(in the rows, 128 means zero)
Families of rows that turns and mirrors carry onto each other, the same ones carrying the whole set onto itself: the rest of each named row's family, in list order:
7 families of 3 rows:
Zozuv: [108 136 114  97  88 115 122 144]
sof: [118 109 129 107 135 122 133 167]
vavif: [136  95 117 148 144 118 125 117]
Gubes: [141 101 123 145 145 126 132 143]
gedef: [127 156 114 122 144 123 138  99]
dum: [127 131 140 163 120  99 126 119]
Vifev: [146 106 114 134 150 133 137 119]
vidob: [104 142 115 107 107 159 135 119]
turol: [112 141 104  89  95 122 126 121]
Numab: [101  94 119 127 131  96 111 117]
Fal: [ 86 125 113 129  96 133 114 100]
Pib: [ 92 128 128 128  95 141 122 151]
zas: [143 144 141 142 128 123 147 143]
zuziv: [116 129 120 114 124 138  88  95]
Rala: [124 152 136 133 132 121 139 161]
zugut: [128 139 130 100 125 158 106 138]
Mebur: [141 146 127 141 134 120 142  96]
dozas: [108 119 138 127 111 130  80 142]
sono: [103 134 128 155 126  91 113 117]
zir: [125 119 109  93 147 129 138 106]
sekip: [101 130 109 104  87 107 114 122]

Same family as Fal: vidob, Pib
Same family as dum: zas, Mebur
Same family as Numab: sof, zir
Same family as vavif: Gubes, Vifev
Same family as Rala: gedef, sono

Families of rows that turns and mirrors carry onto each other, the same ones carrying the whole set onto itself: the rest of each named row's family, in list order:
5 families of 8 rows:
laf: [132 137 128 137 138 157 128 113 144 105  83 163 150 131  92 150 120 134
 109 120]
bupo: [154 118 130 144 156 134  98 138 134 150 113 123 100 101 157 136 148 115
 132 132]
Nede: [132  96 116 145 177 127 118 135 132 115 138 148 106 122 148 117 143 109
 108 127]
bona: [129 116 144 115  86 149 150 138 116 116 140 146 132 133 116 149 122 137
 112 138]
Pegi: [107 130 155 107 111 127 159 125 112  99 104 129 142 128  94 131 133 133
 113 129]
fupa: [175 114 147 143 155 131 113 137 118 104 137 124  97 122 150 123 127 111
 132 124]
dezak: [157 118 123  99 159 140 142  98 128 159 133 101 136 140 137 132 138 127
 162 131]
Sidol: [ 86 110 126 120 124 128 141 144 109 140  95 128 145 145 123 126 108 151
 101 117]
lav: [142 104 104 148 165 130 114 117 123 121  86 116 109 155 150 110 152 131
 135 131]
Tet: [134 124 140 140 159 129 114 155 149 102  93 111 156 138  91 150 100 132
 108 131]
fada: [146 113 125 134 156 113  91 134 129 136 139 120 117 114 151 122 124  93
 130 112]
bomu: [140 103 124 129 173 137 114 116 127 165 138 126 102 103 136 159 141 126
 142 118]
Bukap: [106 144 145 130 117 167 142 134 116 110  85 138 143 138 106 141 131 133
 114 138]
nife: [103 105 149 108 148 128 151 142 119 107 106 109 144 134  98 130  94 141
 102 124]
pev: [154 110 108 149 133 121  98 110 124 125 118  94 123 135 159 115 133 111
 148 130]
lasi: [109 106 140 108 144 138 150 154 125 142 111 127 159 137  83 135 118 118
 104 119]
mugup: [149 103 108 147 170 126 110 127 146 120 147 101 113 111 145 131 125 105
 113 134]
Vip: [122 139 111 150 132 106 123 121 143  96 108 145 150 122  91 166 118 142
 115 140]
momom: [117 117 142 121  99 143 165 118 118 119 114 147 156 137 109 136 132 152
 122 105]
Kipi: [135 120 138 132 160 118 138 120 146 104  91 119 159 127  99 136  88 155
  99 115]
Tumo: [140 119 107 137 134 119 131  98 104 142 140  91 127 133 143 142 139 127
 174 118]
Vol: [139 134 142 153 115 135 129 120 142  80 100 129 153 136 116 150 113 166
 125 116]
gol: [116 132 120 117 174 122 147 133 132 127 163 141 124 111 151 149 146 132
 146 130]
rosu: [125 140 106 123 164 125 142 115 124 134 111 107 129 144 150 142 156 153
 173 135]
sevim: [103 122 134 125 137 164 165 158 119 111 100 122 150 135 115 143  96 143
 119 132]
fosat: [161 133 144 124 181 130 129 126 128 139 158 114 124 112 126 148 137 106
 140 138]
Keba: [170 100 127 119 135 142 127 108 118 124 111 110 111 149 160 106 130 131
 154 117]
kevol: [135 135 115 112 134 125 133 111 108 149 119 110 104 133 146 135 158 139
 164 101]
todi: [135 123 124 123 158 112 122 124 111 155 162 118 120 112 138 146 131 110
 155 103]
zuzaf: [138  88 101 121 145 143 137 109 123 144 135 108 107 114 145 153 139 139
 167 134]
rebo: [165 110 104 163 146 126 114  99 118 113 113 106  96 133 140 128 145 132
 139 113]
sop: [152 102 109 138 128 138 120 131 130 128 109 104 104 112 168 130 146 127
 156 147]
Vof: [112 122 101 131 153 111 139 143 145 138  93 121 171 129 107 145  96 145
 109 135]
ridif: [128 115 115 134 157 156 153 135 144 109  98 147 157 126 100 152  84 144
 114 115]
mari: [132  84 132 118 131 151 140 149 114 144 116 125 132 151  99 138  93 134
  94 127]
lugad: [160 160 135 131 107 133 125 126 144 115 109 138 149 131 112 170 119 157
 128 139]
sava: [ 96 126 135 139 104 124 125 122 107  97 109 152 125 137 112 148 130 149
 108 122]
Sanu: [121 127 118  96 160 125 131 141 136 156 153 106 123 108 150 135 137 112
 139 124]
nom: [139 142 142 132 122 115 145 103 139  98  88 140 156 124  97 136 126 147
 112 121]
suret: [160 124 124 134 151 135 116 139 142 145  86 115 150 149  96 157  91 151
 110 128]

Same family as laf: bupo, bomu, Bukap, sevim, zuzaf, sop, ridif
Same family as Vol: Tet, lasi, mugup, momom, kevol, rebo, Sanu
Same family as Kipi: Pegi, fada, nife, pev, Tumo, todi, nom

Families of rows that turns and mirrors carry onto each other, the same ones carrying the whole set onto itself: the rest of each named row's family, in list order:
8 families of 4 rows:
bifen: [125 157 122 134 158 128 109  98]
tuf: [106 156 126 123 137 142 163 131]
kegi: [134 112 141 149 125 109  95 127]
Pofu: [116 104 114 144 109 142 125 155]
gasa: [146 160 160 116 146 128 120 127]
morag: [150 127 132 109 153 142 146 105]
Nup: [ 98 167 132 143 130 120 134 135]
linil: [135 118 130 119 132 165 158 143]
Zipin: [130 123 114 115 156 157 139 102]
nalum: [133 163 123 123 139 113 131  99]
Mifu: [ 92 131 130 151 113 123 128 150]
zulum: [131 173 122 123 142 142 120 106]
fesi: [138 171 139 124 150 144 143 127]
Kem: [143 154 141 132 150 112 113 104]
Zenu: [124 160 145 155 128 118 105 142]
Zalu: [114 120 123 154 134 121  89 118]
soki: [138 100 152 121 120 141 120 150]
zag: [136 134 160 135 125 117  97 144]
nor: [124  91 115 132 107 128 129 126]
Gafod: [119  88 115 133 132 149 118 122]
teti: [128 178 119 128 146 135 136 124]
nezu: [121 132 125 148 112 100 102 119]
Nepin: [149 126 151 102 141 152 143 134]
kenug: [140  85 131 126 127 140 130 125]
rozor: [ 99 118 123 131 120 146 157 146]
Fipa: [122 105 136 150 110 139 118 159]
Bilep: [119 100 116 138 105 152 112 137]
dabom: [133 126 113 110 131 170 145 117]
ser: [119 147 126 150 116 124  87 126]
sofev: [115 153 123 156 121 115 102 143]
Sig: [129 130 109 115 135 161 160 136]
karag: [136 122 112 107 132 141 158 106]

Same family as zag: gasa, soki, Nepin
Same family as Zalu: bifen, Zipin, Gafod
Same family as Zenu: linil, fesi, Fipa
Same family as Nup: tuf, Mifu, rozor
Same family as dabom: zulum, Bilep, ser

